(in the rows, 128 means zero)
One turn moves each row of this set onto another row. After a few examples, where does it send each row asked below?
C: [138  95 117 117 125 118  72 136 144 150 137  77 127 132 137 119]
W: [129 173 117 114 116 117 166 111 142 124 111 116 128 133  95 133]
B: [120 161 120 114 153 113 164 121 147 118  88 106 134 123 113 124]
Q: [135 149 123 134 128  86 158 172 164 124 152 123 129 123 136 122]
T: [132 155 122 137 116  87 157 168 167 121 149 124 129 124 131 126]
S: [132 140 113 158 125 171  84 158 133 105 128 117 140 115 130 122]
U: [129 150 123 136 134  85 157 173 168 119 138 119 132 119 139 121]
L: [121 147 139 114 124 144 112  68 169 131 115 104 134 112 124 134]
E: [137 141 111 157 117 171  85 157 130 108 138 120 137 118 127 124]
G: [138 135 113 156 134 170  85 162 128 109 132 116 139 116 136 120]
J: [151 162 118 108 137 119 173 121 126 141 140 121 125 141 105 128]
D: [146 146 139 109 119 149 119  71 153 149 151 114 129 124 122 136]
P: [129 131 143 111 168 142 114  83 162 136 113  99 138 110 143 124]
K: [125  99 117 120 118 116  69 132 152 143 122  74 128 127 134 119]
X: [143 137 112 156 127 172  87 161 126 113 142 120 137 119 132 122]
H: [154 130 141 106 163 148 121  84 147 153 150 109 133 122 141 125]
V: [128 104 115 120  99 118  69 127 152 144 133  79 125 132 126 125]
M: [140 102 116 118 107 119  72 130 144 152 145  82 123 135 129 124]
R: [125 155 121 137 121  85 155 169 171 115 137 120 131 118 133 123]
N: [143 151 121 107 175 115 170 130 129 135 116 112 132 131 122 119]

T moves to R
H moves to D
E moves to S
Where do these go?
J moves to W
M moves to V

One turn moves each row of this set onto another row. After a few examples, where does it send each row asked below?
mokis: [144 154 119 115 148 162 158 128 146  91 127 160 116 129  86  82 135 171
 129  99 144 102 103 158 111 141 151]
mun: [ 90 124 150  44 151 122 120 126 155 130 128 145 124 162 103  68 157 154
 119 108 141 150  92 143 143 125  99]
Kimud: [151 166 129 110 143 145 131 153 157  94 130 161 125 132  93  77 154 173
 140 110 174 108  98 134 115 141 145]
sozo: [138 133 151 110 157 151 175 116 105 123  92 125 134 169  55  77 151 160
 108 107 154 158 110 152 120 127 132]
numi: [ 92 115 137 152 136  87 111 114 161 150 127 149 107 171 116 112 170 162
 130 100 167 130 113 151 151 124 100]
Liku: [ 96 121 147  44 161 119 130 117 151 116 129 130 131 153  86 103 146 149
 103 126 127 148  78 149 135 127 103]
pona: [ 99 116 125 148 130  89 130 109 150 125 133 120 123 157 106 164 151 143
 108 126 133 115  98 157 138 130 107]
lami: [165 142 148 141 115 103 109 122 190 130 130 140 120 187 131 102 119 149
 110 147 168 137 120 146 136 129 151]
vaz: [161 132 130 147 130 112 125  87 182 123 104 116 127 184 111 109 110 151
  92 136 154 137 123 154 142 126 160]
Bot: [155 131 138 146 116 126 134 101 177 133 126 146 105 189 134  89 102 150
 106 125 139 130 133 172 135 129 155]
nagos: [138 141 170 104 132 152 175 159 105 129 142 162 117 167  87  81 143 151
 123 122 142 147 105 162 103 135 121]
Fur: [ 91 129 135  40 139 135 137 119 141 117 122 127 133 160 105  79 145 137
 110 107 110 136  97 151 143 129 108]
Verak: [143  54 134 142 123 117 123 122 117 114 136 137 149 160 131  93 149 120
 109 139 134 125 112 134 146 158 128]
rom: [140  42 142 149 143 113 122 110 125 123 138 149 137 159 119  92 149 135
 109 138 145 137 107 140 144 154 123]
dekad: [151 154 120 115 166 144 141 120 157  86 109 140 132 127  65  94 150 179
 122 110 171 113  92 138 117 138 151]
det: [ 93 131 109 144 101 108 129 113 140 134 112 121 126 172 134 110 161 135
 122  90 127 105 129 152 156 131 114]
mimu: [148 157 162  96 131 130 147 165 113 117 111 122 155 168  76  89 168 145
 119 135 173 152 100 122 118 132 127]
Sabuf: [140  50 135 146 131 116 115 113 123 123 123 140 146 165 125  72 157 131
 114 126 152 135 118 128 155 155 127]

dekad moves to mokis
mun moves to Liku
sozo moves to nagos
Where do these go?
Sabuf moves to rom
numi moves to pona
lami moves to vaz

One turn moves each row of this set onto another row. After a few examples, where does it send each row asked below?
Lome: [124 122  69 126 128  87 152 130 126 151 149 130 142]
kile: [ 92 117  92 128 166  93 130 125 175  75 117 110 177]
rok: [105 132  72 125 139 103 128 127 129 159 155 112 148]
kem: [118 138  93  99 154  79 110 145 151 120 149 106 184]
tor: [110 166  53 140 131 132 145 106 163 129 136 157 145]
mosug: [ 91 128  79 122 162  84 128 122 169  75 117 102 172]
kuza: [ 91 122  87 134 155  86 139 128 179  73 126 110 181]
fom: [101 126  85 130 159  92 116 117 158  75 115 101 174]
Vuvug: [117 129  75 121 126 112 129 125 132 152 160 132 138]
Zitel: [112 129  76 127 125  97 139 119 127 155 150 135 135]
Daf: [ 66 168 104 140 159 109 173 161 136 128 115 135 161]
luk: [125 140  80  98 157  83 103 144 154 120 149 105 160]
rado: [117 144  86  91 156  78 108 148 143 122 155 115 169]
vamo: [ 98 168  49 135 137 125 153 111 176 126 137 158 142]
zavip: [104 158  43 131 142 129 160 116 164 137 145 152 146]
lud: [ 84 176  97 130 157  89 168 164 144 141 106 118 157]
vepe: [119 160  91 120 150 142 148 138 164 118 114 190 151]
kavup: [126 145  88  99 149  71 121 151 149 118 150 113 186]
Vafif: [ 78 160  98 124 159 103 177 175 143 137 115 133 145]
kiz: [123 170  87 120 160 130 144 132 156 106 122 194 165]
pofi: [ 75 151 113 126 161  96 170 176 152 125 110 126 151]
zat: [121 167  97 108 150 125 141 139 162  97 118 192 163]
lesez: [126 171  91 125 161 114 145 140 157 101 129 195 165]
tolu: [109 170  53 135 142 128 143 120 164 151 138 150 141]
repin: [100 161  41 140 145 119 164 119 163 123 149 155 148]
lipu: [115 116 117 138 159 110 145 123 149  84  94 167 156]
duza: [109 112 117 131 145 104 145 121 139  79  94 156 160]
Fop: [114 111 119 145 149  97 151 128 150  84 105 166 155]
rak: [105 125 113 136 152 129 147 124 151  81  89 162 169]
Lubi: [123 125  72 120 130  92 140 124 132 160 146 122 144]
Solip: [113 124  91  98 164  85 110 150 144 120 138  97 168]
didol: [ 80 175 109 139 166  92 165 163 150 125  99 132 156]
kagi: [102 127  96 124 170  96 125 130 165  76  97 108 179]
nurik: [113 112 114 125 149 120 136 126 142  72 102 157 161]
lol: [ 67 162 107 134 152  98 168 163 140 129 118 116 169]
ler: [130 163  88 113 151 132 139 134 169  95 111 184 153]

rok moves to tolu
Daf moves to didol
tor moves to ler
Where do these go?
zavip moves to kiz
kuza moves to kavup
vamo moves to zat

